Each path below is one point turned by a fixed rotation once a step. After each direction that follows a path, write how fast that rotation turns it, in degrees each step (0 if it stays still).
Each turn is a multiple of 5 degrees from 10 to 175, or 0.
Each row of a path follows its step; steps can be skipped.
Path 1:
step 1: -19	-11	-15	11	-12	3	24	-29	7	-3	11	-13	-8	21	0	-6	24	8	0	-22	3	16	26	23	-15	-2	11	36	-19	1	11	-15	-26	-2	-16	6	5	17	28	25	23	-39	35	9	23	24	19	-12	-6	-8	9	20	-5	-37	-34	-6	-12	62	60	14	54	-17	9	3	4	23	-45	-3	27	10	-15	-6	-8	31	30	32	15	-7	-3	10	-3	-23	-32
step 6: 9	-15	-37	-13	21	-28	-49	11	2	-16	28	-6	3	34	-43	2	10	-13	10	0	-7	-16	-21	-35	9	9	-19	-6	-36	13	-1	0	-36	-7	-29	-9	2	18	35	14	40	-28	36	-22	3	16	-22	7	19	-27	-13	-27	28	-15	-15	30	-12	-3	0	-19	-17	14	23	-29	-5	-33	-1	31	19	7	-3	5	-31	18	24	17	-6	4	23	-49	-6	4	36
step 8: 15	-7	46	16	14	-20	-18	24	7	-10	2	-22	-3	-14	33	-19	4	40	-13	-18	-5	37	-4	-20	-25	17	-20	10	18	17	-5	-14	3	-16	2	22	-26	-12	-19	-31	-17	0	1	28	4	-22	-32	16	10	0	-9	9	-33	18	-61	30	-38	-9	-11	1	-17	3	10	40	7	-43	-15	11	-34	25	41	7	-4	-5	-19	-29	0	29	19	-4	34	21	27
step 11: 7	11	9	3	5	-11	-1	10	20	37	-1	-25	26	38	30	-12	7	-21	12	9	12	25	-26	-1	-9	-5	-47	2	-21	15	36	-12	-15	-4	31	-12	45	-11	7	9	39	-32	-1	34	-9	-10	-11	28	12	-1	0	29	10	13	21	-29	34	-18	-41	2	-34	21	8	0	-33	5	17	11	-7	-1	5	20	-1	-27	-18	36	10	54	29	-18	7	21	-30
step 15: 30	-49	-54	12	-17	15	5	-44	-48	-18	8	-2	32	-2	-7	-20	15	13	18	-5	-4	-3	10	2	37	-45	36	15	30	-21	-9	2	15	29	-9	-28	9	-9	11	51	-29	15	-19	-8	-1	0	-14	-23	17	-18	-3	-33	14	6	33	22	-5	-8	-14	-2	-20	-8	2	-4	29	-21	21	3	31	-54	24	11	7	-6	9	-2	-3	-22	8	5	3	7	25
step 16: -5	-6	39	31	-28	-11	17	-22	15	22	16	-2	22	0	18	36	-13	-17	-29	45	40	18	11	29	-17	-21	28	15	-5	38	19	10	-13	21	48	-11	-29	-17	2	14	16	-6	4	-24	-12	-13	-31	-3	-3	-7	-13	5	28	14	-18	3	3	-23	-2	8	-25	24	1	-2	-12	0	-7	9	2	20	-8	-39	50	41	-19	-31	36	-32	5	11	16	24	-9
step 20: 24	20	-2	-29	9	34	52	21	12	-23	31	13	18	11	-4	-21	-32	6	-10	-25	3	-25	26	-26	-8	13	-8	31	29	-10	14	-21	-3	-13	13	19	25	5	-19	29	2	-7	-6	9	11	11	-5	-48	-25	-28	-13	21	-6	-30	6	-17	-25	6	-32	-8	38	-3	-25	10	-20	8	-23	-3	1	-46	29	33	8	-55	12	8	-1	7	4	-16	12	39	3
-4	4	5	3	-8	5	-4	2	6	0	1	-2	4	-12	-3	-4	-1	-5	-2	4	-2	3	1	2	7	-10	4	0	-4	0	-2	7	-3	-2	-7	-3	-2	9	8	9	4	0	3	1	0	-2	-7	-5	-8	3	0	1	-4	3	3	-8	2	-1	2	-1	4	-5	12	3	-7	-2	-8	2	-8	7	5	-1	-1	-4	-2	-1	4	1	-7	6	-4	1	2
120
0	-4	2	-3	-1	-4	0	-7	1	0	-4	10	-8	4	-8	-4	-8	-1	-3	5	0	5	6	1	5	2	-1	3	1	9	5	-1	-5	-2	0	-7	2	-3	5	4	-1	3	-3	1	-1	0	-10	0	2	8	-5	7	5	7	6	5	0	-8	-6	-1	7	-2	1	-2	1	7	3	-5	11	4	-1	-5	-2	0	-6	7	4	1	10	-3	-5	2	-1
65
5	-1	6	9	-3	1	4	1	0	0	-4	-2	0	-1	12	-5	9	1	1	1	-3	8	0	-2	-3	-3	-3	-3	5	-3	3	-8	-1	10	-2	-10	14	-7	5	5	0	0	-2	0	-6	-3	10	-1	2	1	0	-1	1	1	-3	1	-6	-9	0	1	0	-3	1	4	-5	3	-7	-5	0	-3	8	-10	2	2	-2	3	-6	-1	-2	-1	4	-2	9
95
-3	4	1	-1	7	-8	0	-4	8	-2	-6	-1	5	2	2	1	2	1	4	5	-2	-3	-11	8	4	1	-2	1	6	8	2	-3	0	2	8	-1	-1	8	-1	2	-4	6	-4	-3	-3	-4	-3	2	-2	5	-1	-8	2	2	6	-6	-2	7	8	8	4	-7	-3	-2	7	-1	-3	1	4	-1	4	1	1	6	-13	-7	-1	3	-2	2	13	-4	3
130
-11	1	-5	0	-5	-4	-7	-3	0	4	4	-3	8	1	6	3	-1	-4	2	10	-5	-2	-1	10	5	10	0	-6	1	0	7	-1	-3	0	3	2	-5	-9	4	4	4	0	-2	-2	-1	2	6	-12	3	-9	2	-5	-5	2	-8	-4	6	-6	-6	-3	8	0	2	2	1	-5	2	1	0	-3	-3	-1	-6	0	-5	4	-4	-2	6	0	0	0	-5
65
-5	3	-4	0	-3	4	4	4	-7	-2	-3	2	-5	-1	7	-5	-6	-5	1	-4	-2	-5	-2	3	0	1	-3	1	-10	9	5	5	4	6	0	0	8	1	2	-3	0	-7	4	-4	7	8	1	-2	1	2	-4	4	-14	-7	1	4	5	5	2	-1	-3	4	3	1	2	6	3	-5	5	-6	-2	-4	3	-8	-13	-2	-1	7	-8	-2	5	3	2
40
Path 2:
step 4: 13	-1	14	2	34	40	18	10	4	-12	-3	2	-45	17	1	-2	-21	-10	-26	36	-8	3	-28	17	2	22	22	-3	-36	18	9	18	6	25	-10	3	45	32	-1	6	-16	7	-16	19	-14	4	-4	-44	17	-9	-15	8	5	6	13	-18	7	11	-10	-13	1	-32	-16	3	-30	29	28	21	-34	-2	-47	-23	-25	43	30	35	-10	3	7	20	32	26	-11
step 5: 9	18	-18	8	7	10	16	-18	-16	-9	-16	-10	4	1	-35	21	2	-34	-13	20	-21	26	-33	8	-21	-26	19	16	1	-47	18	5	2	37	8	36	1	-1	-11	-7	-40	-18	10	-6	5	-3	-21	27	-28	-8	6	29	-45	35	25	9	29	6	20	-28	-3	-28	-21	-8	-23	5	0	29	7	49	-5	-40	2	3	12	-13	40	-20	11	-18	18	0	-5
step 9: 39	-16	-25	29	15	17	29	-12	24	-6	-22	-8	-20	32	-11	-25	12	16	6	0	-17	-1	-27	-19	51	-25	31	12	8	-6	14	-26	-7	-21	27	-28	-19	3	-42	-12	17	-27	-1	-5	-7	5	-36	-10	-43	-1	-15	-24	-21	-8	-26	-9	29	43	11	-20	-1	-21	8	21	37	-24	1	-21	3	-4	8	22	-27	14	19	-5	9	27	27	-23	-1	8	6
step 17: 15	-6	-23	-21	-31	10	3	25	23	17	20	3	-37	38	-23	-28	-4	-21	-5	29	-13	-3	-35	-20	18	16	24	-12	-8	-9	-7	-9	1	-8	2	-19	14	-11	-6	-33	24	16	-6	-7	-11	31	2	-8	-45	-8	31	-31	0	-14	-16	-43	20	-9	-21	21	-29	-37	-19	-15	18	-1	-6	26	-18	14	41	-23	12	27	-22	-31	-34	9	-5	-14	-16	22	11
step 18: -9	-17	-20	-33	1	-11	-29	5	-2	-34	-28	-12	-1	21	-38	-26	-3	-28	-12	-12	-35	17	-11	9	3	-14	7	-1	14	15	-29	-20	27	-17	42	16	-3	4	-14	36	14	4	-8	25	17	22	22	23	-50	7	-5	-17	-42	6	-28	2	-23	26	29	9	-13	29	12	-16	37	-10	0	-2	10	7	-17	-1	-3	35	2	-11	-5	1	1	-52	-27	-16	-17
step 21: -8	29	-27	9	-16	14	-25	-3	-1	1	33	-36	-29	2	-46	-1	-3	19	3	-16	-24	10	-19	12	16	-1	-20	-24	-9	2	-31	6	-2	29	33	10	-3	6	9	4	-30	24	64	26	-30	-1	-6	21	-4	-43	-11	-10	-28	11	-20	-33	-12	-29	-25	-33	-12	-13	-9	-9	7	-19	7	21	-24	5	-27	-10	-27	-21	16	10	3	-22	11	2	36	-26	-3
step 22: 8	18	-16	-4	2	29	4	4	14	-13	31	9	17	16	-7	23	-33	-12	14	-18	18	24	2	13	42	21	0	-7	-16	-19	6	5	25	4	4	29	-7	11	-46	8	31	4	17	-31	-15	13	48	33	-8	-11	-49	2	-34	-14	-14	18	-10	-4	40	-22	6	-28	-20	-4	-5	20	0	26	-7	-40	4	-33	-27	-30	34	-3	17	28	1	-1	-6	16	20
-7	5	8	0	-1	1	3	2	4	2	0	3	7	3	-1	8	-2	-12	0	2	-3	-1	-1	-3	-3	-4	-6	-9	8	-1	-6	3	5	0	15	1	2	-3	2	8	-1	4	1	2	-9	0	-4	-4	4	-7	3	4	5	0	2	-1	10	0	-2	-8	6	-3	-1	-2	-7	8	3	-5	0	-5	2	3	4	4	9	0	-1	2	5	-5	2	-1	-4
45
-2	-7	-1	-10	4	-2	-3	1	3	-8	6	-6	-5	-3	-2	6	0	0	-1	-3	3	2	11	4	5	2	6	0	0	3	4	5	4	2	3	-4	5	8	-2	-3	3	8	-2	2	3	-3	-4	-3	2	3	6	0	1	1	-2	-5	0	8	4	-6	-1	-5	-3	-3	5	-5	-2	-5	-6	11	5	8	10	1	0	4	3	2	4	-4	-4	0	-13
45
4	1	-2	-5	-7	2	-8	-3	-1	3	8	3	6	1	-4	-4	0	6	-4	-10	7	3	-5	-2	-2	-4	-7	-10	1	0	7	1	9	-3	7	3	2	6	1	-8	6	1	0	3	-5	-7	7	4	8	-4	1	-8	4	0	-2	-6	-3	-4	8	4	-5	8	1	-6	5	-2	5	0	3	-2	-2	-7	7	-3	1	-1	-2	5	-3	-4	4	4	2
10
1	-7	0	7	-2	1	4	-3	3	1	2	-3	0	3	-7	0	0	0	0	-3	-5	-1	-3	6	-1	-3	-1	-2	8	-2	2	-2	-3	-6	-8	-6	8	-1	-7	3	-6	-7	4	1	-9	-9	0	-7	-7	8	10	8	1	-3	-3	0	7	-5	1	0	0	-7	1	-8	4	-5	3	-6	0	7	-4	-4	6	-10	0	-5	-4	-5	4	5	6	2	6
95
1	-1	-1	-2	1	-4	6	-3	-5	2	-2	7	-2	0	-2	-2	-1	7	-7	-5	-3	-5	-5	-1	1	-1	4	5	7	-3	-3	-2	-4	9	-1	4	2	4	0	3	10	4	1	7	-5	-6	-3	-8	6	-3	0	9	-2	0	-1	2	2	5	1	6	-3	8	4	2	-2	-8	-1	3	-5	-9	-4	15	-2	0	1	-13	1	3	-1	2	1	2	-6
65
3	-5	3	0	-6	1	-1	-18	-3	4	-3	-1	0	-6	-2	5	3	-7	-1	-6	-7	-6	-3	-5	-1	0	4	-4	-11	-1	0	6	-3	-7	-3	-1	-1	1	-8	-1	-3	0	-14	-5	10	-1	-1	2	5	-6	5	1	5	3	6	2	1	0	2	4	4	1	-2	4	-5	-2	5	0	-7	2	-6	5	1	-1	5	4	1	1	3	1	6	0	1
10
14	3	6	-1	4	4	-11	2	6	4	-2	-1	6	1	0	6	-2	0	-4	6	-3	2	-1	6	6	6	6	-2	11	1	-4	6	-8	-2	-5	-2	0	-1	-1	0	6	2	0	-1	0	-6	3	3	7	4	-4	-6	10	3	1	8	5	3	-2	-8	-2	0	3	1	0	-8	0	2	-1	0	-6	-2	-5	-3	4	1	-2	0	3	-4	-12	0	6
115
